In the rows, 128 means zero.
One turn moves each row of this set onto another row. After a few examples, where does it send each row asked below?
Zepom: [131 111 118 157 153 105 105 132 104 126 135 120 149 144  97 136 101 148
  96 126 131 117 122 142 101 108 152 127 116 110 131 150 143 106 163 125
 104 150 155 136 142 122]
Gazef: [116 103 134 122 145 132 117 133 112 122 130 132 150 153 102 141 108  96
  99 134 120 104 118 174 116 124 133 137 130 116 146 129 124 140 107 120
 120 132 149 118 126 126]
netiv: [149 113 126 166 178 123 119 151 129 136 149 126 152 150 113 138 105 134
  96 124 103 110 126 165 108 129 144 166 116 117 129 147 151 115 138 105
 112 132 150 119 150 143]
dimu: [110 125 130 145 175 128 103 137 110 111 133 120 137 126 101 152 103 113
  96 110 117  98 113 162 143 128 133 149 123  97 135 115 137 100 130 145
 125 131 151 131 145 114]
Nuri: [135 122 122 146 160 105 105 122 120 131 127 104 147 151  92 134 101 142
  96 120 132 127 109 145 103 116 145 128 122 106 121 156 130 109 163 125
 101 151 155 138 140 121]
Sigi: [114  90 134 122 139 126 114 131 121 126 123 131 158 156  96 142 109 100
 101 131 116  98 122 170 124 131 141 135 135 117 146 132 131 129 102 125
 108 138 151 120 136 138]
dubat: [146 117 113 171 160 123 113 139 122 125 149 115 136 167 108 133 101 132
  97 131 108 106 117 157 113 120 138 176 121 106 127 145 153 118 137 108
 110 145 146 127 152 136]
vifab: [129  97 144 124 140 139 114 138 111 122 130 132 146 153 110 137 108  99
  97 129 130 109 122 172 129 119 139 140 120 120 151 127 126 142 101 124
 104 138 153 126 141 134]
Dedus: [126 108 132 142 167 134 101 143 122 122 121 119 127 109 113 133  99 132
 113 122 128 133 104 134 143 134 115 147 119  90 134 154 128 102 126 136
 121 157 136 146 150 124]
fomez: [141 115 115 141 176 120 111 141 118 126 126 139 167 164 111 102 105 129
  82 136 119 134 114 128  96 122 147 149 107 106 134 147 117  97 124 130
 114 141 154 131 153 140]
makar: [132 117 128 149 169 129 116 138 106 110 130 128 131 143  98 152 109 119
 100 113 133  97 115 159 146 130 130 147 115 100 151 118 135 105 123 146
 120 118 143 128 142 120]
zavim: [122 125 130 153 172 127 111 142 107 111 132 125 131 132  93 140 105 127
 108 113 124 102 111 162 138 132 121 143 117 100 139 110 133 107 128 145
 126 115 148 130 153 113]
Topa: [136 103 120 156 164 113 102 134 115 119 140  98 149 149  99 139  97 132
 104 129 144 123 119 147  99 123 148 128 120 122 126 161 145 110 160 126
 116 147 151 123 147 117]
mezo: [116 125 132 151 169 138 106 142 106 126 127 130 131 139 100 153 100 115
  98 117 119 100 111 156 143 128 129 142 117 108 150 120 144 111 115 149
 121 117 150 122 149 110]
mig: [112  96 146 124 138 131 115 136 120 135 120 132 156 151 109 141 114 100
  96 129 119 110 117 168 127 116 145 132 123 118 142 143 121 129  94 126
 117 134 151 113 140 126]
Ridan: [106 104 133 142 158 133 107 145 143 131 112 120 162 126 105 107  90 117
  90 133 116 103 113 157 126 135 143 135 109 104 115 144 128 132  97 125
 103 158 167 142 145 135]
sed: [148 112 114 165 156 120 121 133 120 134 149 126 132 156 112 125 111 135
  99 131 105 105 126 159 105 123 148 155 126 101 130 152 147 122 140 102
 114 137 146 123 159 142]
Gel: [105 106 144 154 153 146 104 144 150 131 111 119 157 131 110 116  94 120
  99 140 117 105 107 142 127 139 145 128 109 105 123 153 128 123 106 142
 112 154 167 144 147 136]
Sanor: [146 118 101 138 160 124 132 137 137 135 117 117 144 146 119 119  80 124
  87 128 112 117 128 140  98 131 148 135 134 112 140 129 142 103 130 102
 121 161 144 115 154 124]
Zusot: [111  99 136 137 154 140 100 152 146 131 119 126 158 130 106 111  83 124
  94 139 113 103 115 143 129 141 137 129 118  98 119 155 131 126 100 126
 102 156 160 149 151 144]
feb: [136 117 112 152 178 120 102 149 118 126 126 112 178 163 119 115 111 142
  82 134 122 129 115 139 106 118 144 141 101  98 137 144 116 102 127 126
 111 142 137 124 166 137]
Rada: [143 108 120 125 172 120 129 140 130 135 108 114 152 148 126 129  90 122
  83 127 119 128 124 132  99 122 145 135 138 112 144 135 151 118 135 103
 118 149 160 117 162 117]
datik: [141 106 109 132 158 123 137 137 121 136 118 117 146 150 118 123  83 122
  91 113 112 119 133 135 106 122 143 143 138 129 124 126 145 105 128 108
 117 154 149 112 160 122]
Mefu: [138 113 141 143 156 140  98 150 128 115 132 122 126 120 113 134  95 130
 115 132 129 146  98 145 135 139 119 141 121 100 138 148 120 118 116 134
 115 152 140 156 155 128]
lepa: [138 119 101 147 170 117 107 140 108 115 123 134 165 152 118 116 100 144
  80 134 122 136 114 140 100 126 148 148 112 106 144 150 116  91 122 125
 106 155 153 124 156 134]
Rapo: [124 108 136 146 159 132 104 146 126 113 122 125 135 114 116 127 104 138
 122 131 132 143  98 134 134 134 122 145 119  93 126 147 134 121 118 134
 120 162 139 151 148 123]
mosi: [122 113 138 144 158 142  93 138 130 125 122 117 127 111 110 143 107 139
 121 120 124 138  93 142 140 138 123 149 122 106 138 152 128 113 120 134
 124 147 140 137 152 125]
satov: [101  99 136 138 159 135 105 141 148 129 117 123 161 124 100 116 101 109
  94 135 110 106 114 143 130 139 155 126 117  96 110 134 132 123 107 133
 112 161 159 139 154 137]

vifab turns into satov
Ridan turns into Rapo
Sanor turns into lepa
Where do these go?
Sigi turns into Zusot
Nuri turns into dubat
Topa turns into netiv
mezo turns into mig

One turn moves each row of this set onto another row. After a few examples, where does it send each row asked below?
C: [147 148 121 107 140 156 148 132 136 129 136 112 121]
A: [116 136 151 104 128 125 135 138 142 129 154 128 101]
F: [114 132 132 120 125 127 125 135 125 116 143 128  95]
Y: [124 173 157 126 136 127 150 142 128 127 139 116 125]
R: [150 150 124 109 137 158 148 134 133 127 143 117 116]
P: [127 140 139 120 137 166 139 124 140 104 150 122 149]
X: [ 91 151 147 112 129 136 132 130 142 111 164 122 114]
S: [147 148 118 111 139 157 146 132 130 124 136 114 116]
W: [128 141 136 125 136 166 137 123 136 102 150 124 145]
U: [106 132 135 106 139 119 131 131 137 126 133 115 108]
J: [126 173 148 136 131 131 145 140 117 116 139 122 117]
G: [ 83 150 139 114 136 134 130 125 139 108 151 113 119]
E: [125 139 135 120 138 164 138 122 137 105 145 119 149]
M: [120 171 146 132 142 126 145 138 121 121 126 110 125]
B: [ 88 151 136 123 126 138 127 126 133 100 157 122 111]

X turns into B
F turns into U
Where do these go?
Y turns into J
C turns into R
E turns into P

One turn moves each row of this set onto another row. After a few examples, where does it send each row asked below?
Gos: [129 109 135 105 121 126 131 130 123 124 111 147 137 103 130 116 129 143
 139 124 134 129 122 153]
Fop: [139 116 104  99 126 129 151 124 133 134 104 135 132 117 124 148 130 134
 140 121 148 139  92 156]
tidig: [145 124 120 108 136 133 127 117 109 112 101 138 139 104 110 138 146 154
 149 115 130 120 134 147]
nes: [129 127 129 124 150 128 121 109 152 144 106 155 119 118 114 139 134 142
 140 127 146 135 107 135]
Rogel: [144 123 110 113 163 106 144 126 139 125 115 149 115 115 116 130 129 150
 111 141 146 125 110 129]
Gusoz: [137 121 122 111 125 119 139  99 144 122 102 132 134 133 108 140 153 118
 149 112 156 129 122 144]
Sifib: [128 114 100 127 161 130 132 123 148 111 118 142 144 100 128 130 108 125
 121 106 145 138 143 144]
luno: [130 131 136 125 137 128 140 112 129 100 102 130 129 112 138 152 145 130
 136 131 145 127 128 127]
Tezo: [151 108  96 127 136 132 146 118 116 120 120 144 112  98 119 143 100 122
 124 123 140 146 122 118]
Rafi: [139 135 138 111 149 132 136 119 130 113 102 144 111 108 111 138 131 159
 158 122 147 154 131 137]
nubib: [169 102 115 118 143 143 149 106 148 123 104 135 123 108 120 139 107 138
 136 100 149 143 139 158]
nelu: [170 112 104 105 158 113 133 106 111 125 106 123 132 114  93 149 133 147
 134 126 149 129 122 142]
mutag: [141 127 122 114 109 119 156 106 131 120 106 134 125  93 131 126 150 139
 148 116 138 136 117 137]
sibu: [168 105 128 121 149 105 161 125 125 112 126 123 120 123 105 128 123 129
 116 125 140 131 124 141]
refiv: [151 115  99 107 137 116 138 117 124 118 110 146 102 108 105 135 130 158
 121 114 156 162 127 136]
ren: [137 134 115  97 145 129 131 128 128 103 102 132 140 111 118 153 128 141
 138 123 152 162 111 126]
nav: [137  99 111 125 142 121 150 127 145 113 128 129 106 126 113 136 116 110
 128 118 154 142 137 128]
lora: [160 107 125 120 158 137 154 107 146 119 108 126 127 115 111 122 105 136
 139 113 155 122 138 161]
Duko: [153  96 108 128 137 123 151 120 124 108 127 119 115 116 116 154 126 117
 131 107 145 143 146 136]
rog: [142 120 114 136 166 115 137 109 147 111 125 135 140 101 125 135 124 139
 113  99 142 141 141 150]
sobap: [143 122  98 117 156 130 136 116 145 113 110 144 144  96 113 108 106 129
 135 110 143 130 141 135]
negi: [158 117 114 111 164 127 145 103 140 119 113 131 149 104 106 111 102 131
 144 110 147 119 135 147]
ladi: [169 113 109 133 148 132 146  95 142 135 105 141 126  87 126 142 110 140
 132 104 139 144 128 148]
Mefom: [152 115 115 125 171 105 151 112 126 115 140 121 126 126 101 144 119 124
 124 117 144 131 124 128]
nurif: [122 111 110 120 140 121 128 122 135 142 115 128 138 100 112 135 148 141
 149 119 139 126 112 158]
nidi: [167 124 116 123 146 103 148 102 121 114 125 144 126 103 107 123 118 124
 127 117 132 139 131 106]
lurad: [158 101  86 111 128 128 139 119 130 122 121 136 122 107 100 129 112 122
 131 107 143 142 124 116]
nolov: [161 122 124 135 159 112 147 101 144 126 119 143 134  90 130 131 116 143
 115 106 136 147 128 147]
tege: [134 120 133 106 149 127 117  95 133 130 122 142 131 114 117 154 126 149
 159 105 148 152 120 129]
pove: [143 116 128 100 138 107 124 124 156 136 111 146 143 117 114 133 148 137
 145 109 137 148 118 143]
Deg: [143 102 115  97 143  98 137 119 145 110 125 125 133 112 124 135 145 126
 146 111 147 138 151 124]
Peper: [165 108 111 126 141 111 153  99 124 135 125 131 130 103 109 124 114 115
 135 124 134 117 114 118]
benez: [143 125 124 105 135 124 142 110 111 109 119 125 144 109 127 148 136 158
 125 116 139 131  99 141]
zotas: [129  97  91 110 150 133 130 124 123 128 118 118 121 102 111 137 117 143
 133 136 159 123 114 133]
Kavap: [137 125 137 107 156 132 139 117 114 122 105 141 134 109 134 153 118 140
 162 133 136 129 126 147]
nesad: [123 135 122 118 138 121 133  94 132 121 105 128 134 102 114 135 131 123
 163 126 158 144 117 117]
Nisav: [142 100 133 119 145 107 154 106 126 130 111 136 111 112 138 149 120 116
 147 138 157 139 138 144]
zup: [134 128 130 101 140 119 134 107 133 122 109 139 138 131 104 124 121 140
 130 127 162 143  95 138]
bafu: [157 101 132 103 124 116 133 108 129 120 101 145 127 105 124 112 122 125
 138 134 149 131 140 118]
Kina: [140 108 107 113 141 105 133  81 124 134 128 147 129 103 135 150 129 127
 140 113 142 128 130 118]

lora turns into nolov
sibu turns into nidi
Where do these go?
nesad turns into Fop
Deg turns into nelu
nes turns into Gos

